(in the rows, 128 means zero)
One turn sends every row of this set to another row. A few are shown first. Where does it send the rows asked after them?
Q311: [104 164 100 109 151 122 101 163 135 176 151 164 140 153 118 145 142 149
 118 136 151 117 146 126 123 140 129 134 114 124 120 135 143 160 138 149
 126 134 123  81 163 120 154 109 105 164 107 177]
Q196: [ 91 127 123 123 129 120 118 139 117 104 111 110 137 154 166 105 130  89
 143 122 112 168 124 137 112 133  80 141  97 156 105 178 146 144 170 146
 123 122 101 116 117 168 139 113 108 109 157 100]
Q750: [108 138 127 115  95 133 125  95 130 122 135  87 122 131  92 126 129  85
  90 114 124  88 123 171 142 133 141 111 126 135 112 116 158 128 140 184
 150 141 146 119  98 156 130 108 125 119 151 137]
Q336: [ 73 147 102 100 119  82 146 106 138 131 148 137 130 111  80 120 132 159
 153 142 161 141 122 156 165 160 150 141 108 148  96 156 137 142 116 155
 141 136 108 130  95  99 146 109 116 138 126 142]
Q281: [105 162 111 109  90 141 122 124 132 113 136  69 136 127 115 121 148  90
  88 133 123  79 120 172 155 161 138 143 112 135 142  75 124 115 133 158
 139 135 128 119 110 133 143 111 107 133 143 131]
Q535: [ 88 170 107 122  73 154 115 120 142 123 130  85 143 133 112 131 150  94
  86 141 146  73 115 156 144 160 130 129 105 126 114  91 135 121 132 178
 144 130 135 106 105 136 150 122 112 122 139 114]
Q868: [ 86 160  94 104 159  98 131 171 124 190 144 147 130 140 135 114 138 122
 136 120 125 130 121 160 115 129 137 140 107 137 114 129 126 155 120 139
 143 153 134  99 152 103 158 117 113 162 142 179]
Q130: [107 166  90  98 174 107 138 140 110 184 135 176 148 131 137 151 141 150
 134 144 136 131 120 155 143 118 136 131 111 119 132 125 139 149 116 145
 144 145 130  89 149 127 140 109 126 120 147 167]
Q513: [ 96 136 111 131 123 130 121 127  97 107 103 118 143 127 192 125 138 103
 133 150 135 168 116 118 116 138  94 141  99 151 106 164 141 143 153 147
 128 121 103 116 108 177 150 115 124 115 143  86]
Q69: [117 141 119 102 102 126 120 112 124 105 141  82 129 132  99 134 140  91
  89 130 111  88 121 177 156 139 142 120 131 130 149  90 139 115 140 161
 140 131 140 110 100 157 131 106 112 127 154 143]
Q265: [ 79 158 119 118 124  65 122 136 134 117 154 147 133 124  56 121 133 144
 162 141 148 127 125 151 158 154 149 136 119 131 113 155 142 125 142 132
 132 120 127 120  91 105 150 115 111 132 130 150]
Q171: [109 141 119 148 115 132 110 137 101 108  97 123 149 123 187 116 134  99
 119 161 148 142 127 109  99 148  88 152 116 176 117 149 118 142 155 139
 110  99 108 116 108 152 145 114 119 110 134 104]
Q462: [ 78 138  94 118 147 151 121 146 124 137 110 120 148 138 169 126 153 137
 116 164 132 119 129 129  88 159  91 157 101 159 100 156 132 121 157 194
 141 140 169 117 141 163 133 120 111 124 103  76]
Q885: [ 88 133 114 137 167 146 121 144 119 141 119 123 134 144 146 130 157 134
 150 139 108 129 115 155 100 141  85 141 105 137 108 175 142 111 170 188
 136 159 166 120 126 189 118 124 118 120 132  89]
Q291: [ 97 166 121 138  81 155 125 102 130 132 134  90 128 127 103 132 144  94
  97 124 141  85 108 157 144 142 136 113 113 115  99 114 153 122 136 189
 149 146 136 114  95 155 140 121 128 125 149 117]
Q947: [ 89 186 122 117 121  90 139 130 119 124 135 141 139 118  71 133 139 160
 148 158 158 118 113 128 169 166 158 155 113 135 115 164 141 126 128 142
 130 134 110 125  97 104 157 117 125 136 122 146]
Q740: [103 166 122 106 127  80 146 117 138 112 158 142 131 116  84 119 124 162
 144 143 155 133 128 141 177 158 147 158 110 130 118 136 136 126 131 136
 126 136 102 137 106  93 129 101 117 140 118 152]
Q929: [106 149 112 137 157 144 124 166 112 130 120 111 138 122 185 111 156 130
 117 159 120 113 126 133  92 164  96 182 110 158 131 123 107 109 156 160
 121 149 169 133 135 151 123 119 112 146 103 101]
Q668: [117 126 132 135 128 129 115 145 129  94 125 118 142 163 165 118 131 106
 134 129 120 155 133 135 120 137  62 141 111 156 129 159 131 139 169 140
  93 114  91 107 113 163 114 109 105 109 157 120]
Q243: [116 118 109 123 164 125 120 165 130 120 135 126 142 141 168 120 151 138
 118 155 114 118 136 160  95 144  75 153 129 160 150 119 108 109 159 157
 105 132 181 112 121 160  97 112 103 124 123 120]
Q703: [ 95 164  98 120 171 111 112 133 111 189 115 174 152 128  99 128 132 120
 141 140 137 105 135 143 109 120 146 139 117 139 113 137 135 149 149 157
 155 128 126 105 169 110 152 106 122 117 131 171]
Q822: [ 67 156 101 105 115  73 147 128 143 116 147 141 137 122  79 116 127 145
 146 166 154 119 120 143 143 157 154 145 120 140 106 142 111 120 129 140
 132 117 114 128 100  78 148 108 119 140 133 145]
Q615: [115 130 125 155 123 132 122 139 122 103 118 115 143 133 184 106 133 101
 132 144 134 146 125 130 101 143  73 152 119 171 128 137  97 134 157 134
  91 113  89 123 107 144 118 108 116 122 150 123]
Q313: [114 115 129 121 173 131 127 143 132 137 126 118 133 145 146 108 139 129
 132 117 102 126 139 170 104 135  74 159 114 173 123 155 140 124 165 180
 123 157 168 127 133 167  92 109 106 107 124 121]
Q315: [ 91 149  85 132 164 135 118 122 126 186 149 164 136 120 123 140 147 142
 147 140 145 123 131 142 109 127 140 127 117 112 109 121 111 136 141 158
 142 143  97 111 163 120 140 105 126 173 125 164]

Q885 moves to Q313
Q740 moves to Q822
Now find these:
Q291 moves to Q750
Q703 moves to Q130
Q196 moves to Q668

